In the rows, 128 means zero.
The same turns and mirrors carry the whole set onto itself, and each row onto the other rows of its family. Which rows share a family with each named row? Give them in list order.
These 18 rows form 3 families of 6 rows each.
Kebef: [120 117 130 160 158 166 157 109 112 102 156 127 147 103  85 141 132 145
 120 107 120 120 117 106 122 152 127]
Rezu: [136 102 147 144 176 160 155 134 117  71 173 131 135 105  88 142 140 121
 165  98 136 117 110  93 131 144 112]
diteg: [134  97 141 131 168 171 155 138 112  86 162 135 146 107  99 141 136 136
 158  94 131 118 124  92 129 150 111]
zamu: [143 129 166 147 158 141 138 126 117  79 189 146 144  80  91 141 109 136
 126 112 122 120 109  92 126 127 121]
Lepum: [148 129 142 165 116 122 152 139 142  77 161 147 138 122 102 134 108 141
 129 104 130 150  89 100 149 116 152]
kop: [129  96 137 160 133 124 148 121 127  73 137 137 125 145 113 137 138 124
 145  86 127 144  87 116 124 118 133]
vug: [115 108 133 151 158 157 161 128 110 101 159 142 144 107  87 152 129 160
 116  94 121 120 119 107 112 136 138]
Gug: [165 135 123 159 120 127 158 128 144  96 143 145 128 118 106 135 102 128
 138 101 110 147  87 100 144 106 132]
Bik: [136 110 139 142 163 173 147 113 113  94 160 123 150  97  93 133 133 128
 149 107 127 120 120  95 132 160 108]
dudob: [157 136 132 153 121 122 155 137 134  95 156 153 131 123 115 140 110 144
 126  89 130 144  88 101 153 106 144]
zale: [139 130 148 148 150 162 141 111 115 100 171 134 156  83  92 133 114 141
 122 117 119 122 118  94 132 149 117]
fip: [165 115 127 143 125 134 153 122 145  96 143 139 125 121 114 134 106 112
 173 100 116 142  89  99 137 109 112]
Pasa: [112 111 136 169 165 147 165 124 119  88 171 138 131 108  79 156 130 149
 123 101 124 115 108 111 112 131 137]
sof: [147  98 149 142 118 132 144 127 148  83 166 140 136 120 116 135 104 119
 182 106 138 139  93  98 136 118 120]
Mot: [136 103 126 147 135 128 156 120 124  91 134 144 121 142 122 143 136 129
 145  76 129 137  84 112 134 105 128]
kaba: [142 123 159 131 152 154 140 133 112  89 175 149 158  81  98 136 110 148
 123 106 120 121 120  87 131 132 120]
lozaz: [151 115 116 157 132 130 160 120 134  93 125 138 119 137 109 138 125 119
 147  88 109 145  84 110 131 109 125]
Lebi: [157 108 138 129 124 134 149 128 140  99 160 146 130 118 122 139 107 123
 177  91 141 138  90  95 146 107 120]

Which other rows belong to the same family as Bik? Kebef, Gug, zale, fip, lozaz
Which other rows belong to the same family as Rezu? zamu, Lepum, kop, Pasa, sof

The same turns and mirrors carry the whole set onto itself, and each row onto the other rows of its family. Which rows share a family with each named row? Give them in list order.
These 40 rows form 5 families of 8 rows each.
Kif: [114 127 145 126 165  91 139 142 134 108 103 100 107 119  92 149 134 141
 115 151 134 138 153 114 162]
dega: [ 98 129 142 105 138  84 142 144 118 106 138 115 151 138 117 145 126 121
 130 168 134 127 123 118 163]
fubek: [139 148 150 137 155 119 139 130  99 102 122 126 123 131 125 155 147 125
 117 177 148 153 144 130 172]
Kap: [ 90 134 133 111 117 105 171 111 157  92 136 123 112 133 122 177 143 122
 103 141 137 136 119 115 165]
Gur: [106 132 172 130 139 102 153 116 114  93 129 116 103 139 106 139 156 122
  99 148 155 112 144 107 140]
ziga: [133 151 161 139 159 114 147 132  99 108 127 125 121 143 112 151 149 127
 119 187 150 149 143 127 165]
Dudeb: [121 143 138 100 141 123 164 123 136 108 142 116 132 152 123 145 124  87
  89 155 154 134 106 116 139]
lol: [107 139 146 117 154 132 174 119 155 103 127 108 118 148 112 156 135 123
  97 135 147 179 137 132 163]
buse: [148 141 116 119 141 109 157 132 143 115 127 124  90 131 119 175 128 116
  99 168 138 142 111 129 162]
Sonev: [134 151 161 140 161 122 134 130 108 113 126 126 123 132 113 150 135 132
 122 179 154 151 142 128 169]
nul: [117 146 143 108 138 119 166 121 136 116 154 120 125 153 123 156 117  88
  96 148 150 131 109 108 141]
Tovef: [136 152 123 110 146 109 156 126 139 115 117 128  97 126 129 173 123 120
  96 177 134 137 101 124 153]
vuke: [ 91 136 156 115 141  84 135 145 120 109 135 120 154 135 116 149 131 122
 124 169 135 129 126 114 159]
Ruga: [141 150 113 126 154 101 159 135 145 117 124 123  99 126 126 176 123 125
  98 174 136 147 118 122 158]
Tik: [ 90 134 144 101 118 107 166 108 160  93 135 130 117 126 123 166 149 125
  97 151 143 130 124 113 171]
baf: [102 140 168 121 138 110 159 107 111 100 130 107 116 137 101 141 160 116
 103 145 149 107 138 104 146]
Vuvi: [140 150 154 133 154 118 141 131 103 108 132 128 132 137 114 152 158 126
 114 178 147 152 142 135 173]
rokuv: [ 76 138 146 108 117 104 174 109 144  97 127 122 117 126 120 177 145 126
 106 150 151 129 126 120 162]
rigiv: [ 92 140 157 111 138  96 139 147 122 118 139 125 143 134 111 146 125 117
 130 163 141 112 128 116 161]
pina: [142 158 152 137 153 118 149 132 105 119 124 134 128 143 118 166 148 132
 115 172 142 157 139 125 169]
Luri: [103 122 157 109 142  86 146 151 111 112 136 124 146 141 108 156 125 119
 129 171 139 128 128 127 165]
Sare: [142 144 118 117 143  97 149 130 138 115 122 125  92 134 121 179 131 127
  95 179 142 144 111 124 159]
gude: [ 83 130 139 108 124 105 167 113 155  89 132 125 113 131 131 174 139 125
  99 147 149 133 129 115 176]
Bikir: [114 142 168 131 135 108 158 110 115 101 123 113 110 121 102 139 154 124
 108 142 151 118 151  96 143]
rafog: [122 138 132 112 163 128 172 113 143  99 113 105 122 140 109 167 136 125
  90 147 146 182 138 124 155]
suf: [117 138 142 116 160 137 165 119 142  93 112 106 111 146 110 162 137 115
  96 149 147 183 139 129 166]
ter: [136 144 125 125 151 112 158 132 144 113 129 128  92 123 121 182 116 115
 100 177 144 153 116 127 161]
nid: [128 133 150 110 141 113 156 125 132 107 150 119 137 146 117 139 119  97
  94 148 144 131 101 116 131]
sager: [101 127 153 112 128  87 140 147 129 107 142 129 147 139 112 145 130 123
 129 166 142 120 126 117 161]
zir: [ 91 131 133  91 119 107 173 114 148  88 131 130 119 130 121 171 145 119
  98 142 139 138 123 113 158]
kav: [113 127 137 134 165  97 157 147 131 107 102  95 102 130  94 153 127 135
 118 153 134 141 154 118 151]
zuga: [107 139 166 134 133 118 159 116 118  96 127 117 107 137 104 143 161 115
 104 141 156 107 146 107 144]
lalir: [114 129 143 125 169  95 152 138 125 107 105 100 104 124  87 152 141 149
 114 159 132 140 148 126 151]
gat: [106 134 166 116 133 106 157 112 109  95 132 118 114 142 103 135 161 132
 110 140 144 112 141 109 142]
Gumel: [112 127 142 126 162  98 152 138 139 110 102  94  97 128  88 149 125 138
 120 159 136 132 147 109 158]
Vuz: [114 143 134 112 157 139 178 114 150 102 115 103 126 143 110 159 135 116
 102 150 143 175 140 123 170]
ganam: [123 147 138 110 142 114 159 128 132 108 144 114 130 155 115 147 131  88
  91 153 143 139 104 111 126]
Zub: [115 126 145 112 167  99 156 141 136 107 102  99  89 121  94 144 126 132
 113 154 134 146 151 119 160]
bavu: [117 143 147 104 140 113 160 123 138 118 147 111 130 162 109 148 127  92
  93 155 145 133 101 111 136]
kof: [111 142 147 120 168 137 170 120 154  98 121 105 123 141 107 155 136 113
  96 150 143 178 142 121 166]

Which other rows belong to the same family as kav? fubek, Gur, buse, vuke, Tik, Vuz, bavu
Which other rows belong to the same family as rigiv? Sonev, nul, rafog, ter, zir, lalir, gat
Which other rows belong to the same family as Luri? lol, Tovef, rokuv, pina, Bikir, nid, Zub
Which other rows belong to the same family as Sare? dega, Vuvi, gude, zuga, Gumel, ganam, kof

